In the rows, zero is written as 128.
First come named turns, each shown by rows before and after it. For each pair of rows after them, which turns, in which order, take the first row to the second? The first pair is done for you.
P:
[105 112 138 166 126 118 112 148 155 163 133 113 155 144 143 135 117 137
  95 132 162 140 103 145] => [115 116 142 173 127 109 110 144 139 151 130 113 139 145 149 143 115 143
 100 139 175 130 101 155]
[152 121 135 144 133 107 116 133  86 125 131 133 105 138 142 152 127 135
 140 120 163 119 130 170] => [140 121 114 144 121 130 126 140 130 153 136 145 148 101 136 115 113 123
 130  68 118 145 111 150]
[125 122 137 141 135 117 123 121 127 118 132 155 114 126 136 116 128 126
 134 133 131 117 109 144] => [113 119 131 134 134 125 130 131 146 132 132 153 134 123 131 104 135 123
 127 126 118 130 110 133]
[118 111 115 134 117 116 129 146 123 154 114  90 137 166 129 142 158 118
 113 170 148 152 162 110] => [165 124 110 152 114 101 126 121  81 119 136 111  97 139 161 153 111 130
 124 136 154 124 121 155]
X:
[118 105 137 167 124 122 149 111 124 116 170 180  84 175 157 135 150 140
 118 162 142  96  88 131] => [ 95 102 134 162 123 133 153 121 158 135 172 189 103 169 146 110 157 130
 108 157 125 109  85 112]
[117 135 135 136 133 136 144 141 155 140 162 181 123 104 140  81 113 112
 126 128 116 130  95 113] => [147 142 129 141 134 129 142 125 125 120 162 172 110  97 152 105  95 122
 133 107 120 118  86 131]
[ 71  94 132 122 125 159 145 169 223 185 136 166 179 118 101  63 152  90
 110 152  85 164 143  97] => [157 114  99 135 115 152 142 129 160 137 141 155 173  51 136  94  75 108
 126  35  45 155  87 144]
K:
[159 126 127 137 127 125 136 112 106 117 145 135 117 113 146 144 118 136
 138 124 130 108 119 151] => [120 112 138 124 134 129 134 129 127 139 131 118 132 145 121 142 158 129
 132 168 141 117 158 124]
[113 107 150 114 121 153 119 128 129 147 134 128 100 168 145 119 151 117
  89 147 130 123 147 160] => [118 113 142 120 113 158 124 127 138 150 149 147 106 142 153 103 131 112
  85 113 109 128 124 164]
[126 133 140 140 132 120 122 119 115 122 133 141 107 144 132 127 129 134
 123 159 158 114 128 145] => [103 130 140 137 131 133 130 127 147 146 138 152 128 136 124 105 135 124
 116 156 140 129 127 125]
F:
[129 115 117 164  89 120 133 116 192 103 104  90 128 131 173 113  98 127
 111 154 118 146 119 138] => [127 117 118 166  91 118 132 117 192 101 104  89 122 131 176 111  97 126
 110 152 114 144 118 139]
[147 134 136 127 127 129 134 127 128 110 133 142 115 127 136 135 115 122
 134 130 132 105 116 139] => [133 129 140 128 125 127 133 129 129 114 133 140 112 137 130 134 125 122
 131 149 140 104 124 135]
[164 124 115 134 135 144 148 170  98 125 108 131 150 131 123 166 106 112
 143 131 108 140 139 102] => [171 123 113 139 133 141 151 164  95 119 117 142 141 122 127 165  94 113
 143 126 110 135 130 111]
Pairs:
Between the rows of a pair lie two turns.
[121 126 118 128 118 139 149 133 126 136 132 113 152 108 121 109 147 116
 121 121 117 136 127 125] => [133 130 116 137 119 137 150 129 120 128 143 127 135 101 132 105 135 118
 127 115 121 127 110 136] -> F F
[119 118  94 126 126 155 142 123 173 146 146 163 127 110 124  85  99 107
 137  85 114 130  87 119] => [137 122 119 129 141 124 127 111 109 108 135 143  64 161 128 135 120 123
 153 156 183  93 114 145] -> P P
[157 133 128 125 140 129 133 122 114 112 128 112 121 127 134 150 113 144
 143 126 140 109 125 140] => [116 125 126 126 136 145 144 140 165 143 141 137 141 120 125 110 128 127
 130 137 124 124 123 114] -> X K
[ 92  85 121 130 110 123 125 180 144 158 145 141 142 105 128 123 137 117
 146 138 116 120 112  92] => [125  94 119 144 112 108 123 158 105 124 157 154 104  97 149 139 111 130
 161 129 132  96  89 129] -> P P
[167 140 145 171 156 118 118 118  88 113 108 107  83 125 128 166  95 133
 156 148 164 102 132 124] => [114 125 144 151 159 136 125 147 138 151  87  84 131 144  96 145 137 120
 141 170 150 134 174  75] -> X F
[ 91 121 133 112 115 163 124 153 137 142 136 167 151 141 142  90 111 109
 119 122 130 154 132  92] => [133 134 123 114 111 155 122 134 100 116 133 155 142 117 157 118  78 121
 128  76 118 147 113 118] -> F X
[127 134 115 112 128 132 130 126 124 139  92  98 152 134 111 150 132 151
 121 118 112 130 138 105] => [125 134 120 113 127 130 125 124 121 135  90  98 142 141 111 154 137 153
 123 132 126 124 142 110] -> K P
[132 121 130 127 132 131 117 116 115 116 102  97 122 144 136 146 144 128
 125 141 146 136 159 122] => [131 122 116 130 124 146 126 119 141 131 112 111 149 113 137 119 126 123
 117  94 108 151 136 117] -> P P
[145 129 129 137 133 115 129 122 103 115 119 117 114 125 126 148 123 133
 145 113 128 122 132 140] => [119 124 122 129 128 126 134 138 141 143 118 117 145 120 114 125 135 123
 135 109 106 139 142 113] -> K X
[101 113 133 148 124 135 121 147 154 140 135 132 139 126 129 109 144 120
 116 159 148 139 143 111] => [156 125 124 154 125 122 117 123 103 103 131 117 119 108 150 143 109 135
 134 115 147 122 124 146] -> X K
[131 155 170 121 136  83  86 109 120 107 136 127 133 113 153 148  98 142
 134  90 122 124 128 167] => [104 148 187 113 143  79  83 123 128 119 123 113 135 148 136 153 137 138
 131 146 147 126 162 148] -> X F
[133 120 132 139 129 136 134 128 134 117 132 157 105 117 140 108 117 132
 133 106 128 104 119 144] => [104 112 137 127 132 138 130 142 151 135 123 143 115 144 123 104 147 130
 126 138 134 112 145 120] -> K X
[147 133  99 163 137 130 130 117 104 117 157 165  90 112 178 118  91 137
 167 121 108 143  73 150] => [ 98 118 121 141 149 129 123 145 120 136 126 120 104 183 143 134 162 134
 162 213 147 152 148 108] -> P P
[107 132 117 126 127 160 123 148 167 167 118 140 169 143 119 100 142 128
 109 114 126 150 116 115] => [100 132 124 128 130 155 120 148 164 163 115 137 159 159 117 103 157 128
 107 143 142 146 130 115] -> P X
[152 138 154 151 119 104 125 102  53 102 137 103  59 149 119 185 115 143
 153 164 194 115 153 144] => [126 133 161 157 118 107 132 111  81 114 153 144  47 157 118 155 124 134
 147 193 205 110 145 145] -> K P
[166 129 132 142 125 103 134 110  85 108 119 105 130 147 209 162 156 133
 135 150 162  72 114 169] => [114 116 109 129 112 144 150 137 174 170 120 117 213 112 184 100 161 111
 110 105  93 122 112 118] -> K X
[158 152 108 115 131 128 131 140 149 137 135 128 183 113 154 128  71 120
 143  61  86 171 112 138] => [133 145 142 105 150 106 118 150 120 128 108  88 151 193 134 169 138 130
 152 176 160 154 178 125] -> K X
